[[106 126 136 122 113 118 117 126 119 137 135 120 126 130 143]
 [144 146 123 129 140 132 135 138 144 113 110 130 119 117 117]
 [125 129 123 129 123 140 130 126 127 130 140 121 120 130 136]
 [138 141 114 127 128 130 137 131 138 126 123 140 111 121 123]
 [111 108 137 132 113 130 118 113 122 131 135 114 140 141 143]
 [121 136 116 117 135 135 145 130 142 120 129 122 129 117 133]
 [110 118 131 139 120 122 120 121 121 133 150 115 146 137 140]]
Which number is the entry in the bottom-left corner? 110
The second smallest entry: 108
The smallest entry in the first row -> 106
The second entry on the diagonal from the top-right corner is 117
The 5th entry in reading order is 113
Which number is the entry in the bottom-right corner? 140
The smallest entry in the last column is 117
Which number is the entry just right of the centre entry? 138
The 3rd entry in reading order: 136
Which number is the fourth entry, reading row by row? 122
Which number is the top-right entry? 143
Which number is the second entry in reading order? 126
Which number is the entry directly above the centre entry? 126
Which number is the bottom entry of the column that holds the largest entry? 150
The entry at the centre -> 131
Which number is the 4th-last entry, reading row by row? 115
Which number is the entry just right of 108? 137
Which number is the entry directly above 139? 117
The top entry of the column that holds the largest entry: 135
The third entry on the main diagonal: 123
Which number is the entry just left of the largest entry? 133

Read these off the matrix that follows.
1) Give the entry directly above the largest entry.
2) Give the entry directly below the smallest entry.
3) Give the bottom-left entry.
4) Give the last entry, reading row by row.
5) Give the last entry in the row that holds the smallest entry.
6) Give the 4th entry, reading row by row.
7) Give the second entry in reading order.
8) Give the top-right entry.
132  116  138  126  136  139  130  133
121  132  108  147  108  152  122  127
109  137  117  129  101  119  117  110
148  133  134  125  137  120  137  128
143  120  132  127  134  133  128  125
116  137  117  131  119  144  139  119
115  123  124  126  125  129  128  129
119  128  139  131  132  133  114  129
112  120  119  124  122  141  115  126
114  137  119  123  114  132  127  122
141  129  128  131  139  121  127  134
142  115  149  116  128  116  140  128
130  128  123  137  126  138  133  129
134  112  149  125  138  122  141  139
140  127  143  116  130  123  129  130
1) 139
2) 137
3) 140
4) 130
5) 110
6) 126
7) 116
8) 133

X =
[[127 128 101 138 120 117 135 127 127]
 [141 134 141 131 117 121 137 137 131]]
Rows and columns are numbered from 0.
What is the bottom entry of the column that holds the smallest entry?
Answer: 141
What is the bottom-right entry?
Answer: 131
What is the entry in row 0 and column 2?
Answer: 101
What is the entry in row 0 and column 0?
Answer: 127
What is the entry in the top-right corner?
Answer: 127
The entry in row 0 and column 1 is 128

a =
[[113 127 113 132 115 127]
 [130 152 123  99 135  99]
 [100 122 128 127 123 116]
 [105 137 137 132 127 139]
 [138 152 123 105 135  99]
 [117 117 125 127 106 133]]
Counting starts at 0.
The entry directly above 122: 152
The entry at row 0, column 0 -> 113
Find the entry in row 0 and column 1.
A: 127
Find the entry in row 2 and column 2.
A: 128
Find the entry in the top-right corner.
A: 127
Find the entry in row 2 and column 0.
A: 100
Find the bottom-left entry.
A: 117
Find the entry in row 1 and column 0.
A: 130
Find the bottom-right entry.
A: 133
Find the entry in row 0 and column 2.
A: 113

Questions about the grid below. Rows and columns are numbered from 0.
1) Which number is the entry at row 2, column 0?
2) Which number is the entry in row 1 and column 0?
3) Which number is the top entry of the column that holds the largest entry?
4) Which number is the entry in row 2 and column 2?
5) Which number is the entry just right of the smallest entry?
6) Which number is the entry in row 0 and column 1?
7) Which number is the minimum?
8) Which number is the entry in the top-right corner?
147  116  132  121  122  121  125  128
119  134  126  131  131  131  130  128
111  139  124  134  134  134  131  128
131  126  129  127  127  127  127  128
124  130  127  129  129  129  129  128
143  119  131  123  123  123  126  128
137  123  130  125  125  125  126  128
139  121  130  124  125  124  126  128
108  140  123  135  134  135  131  128
103  143  122  136  136  137  132  129
1) 111
2) 119
3) 147
4) 124
5) 143
6) 116
7) 103
8) 128

Read these off the row that follows.
1) Which number is the entry just left of 138?
2) Which number is the entry just left of the largest entry?
3) Which number is the third entry from the right?
[100 102 150 106 138 118 112 140 105]
1) 106
2) 102
3) 112
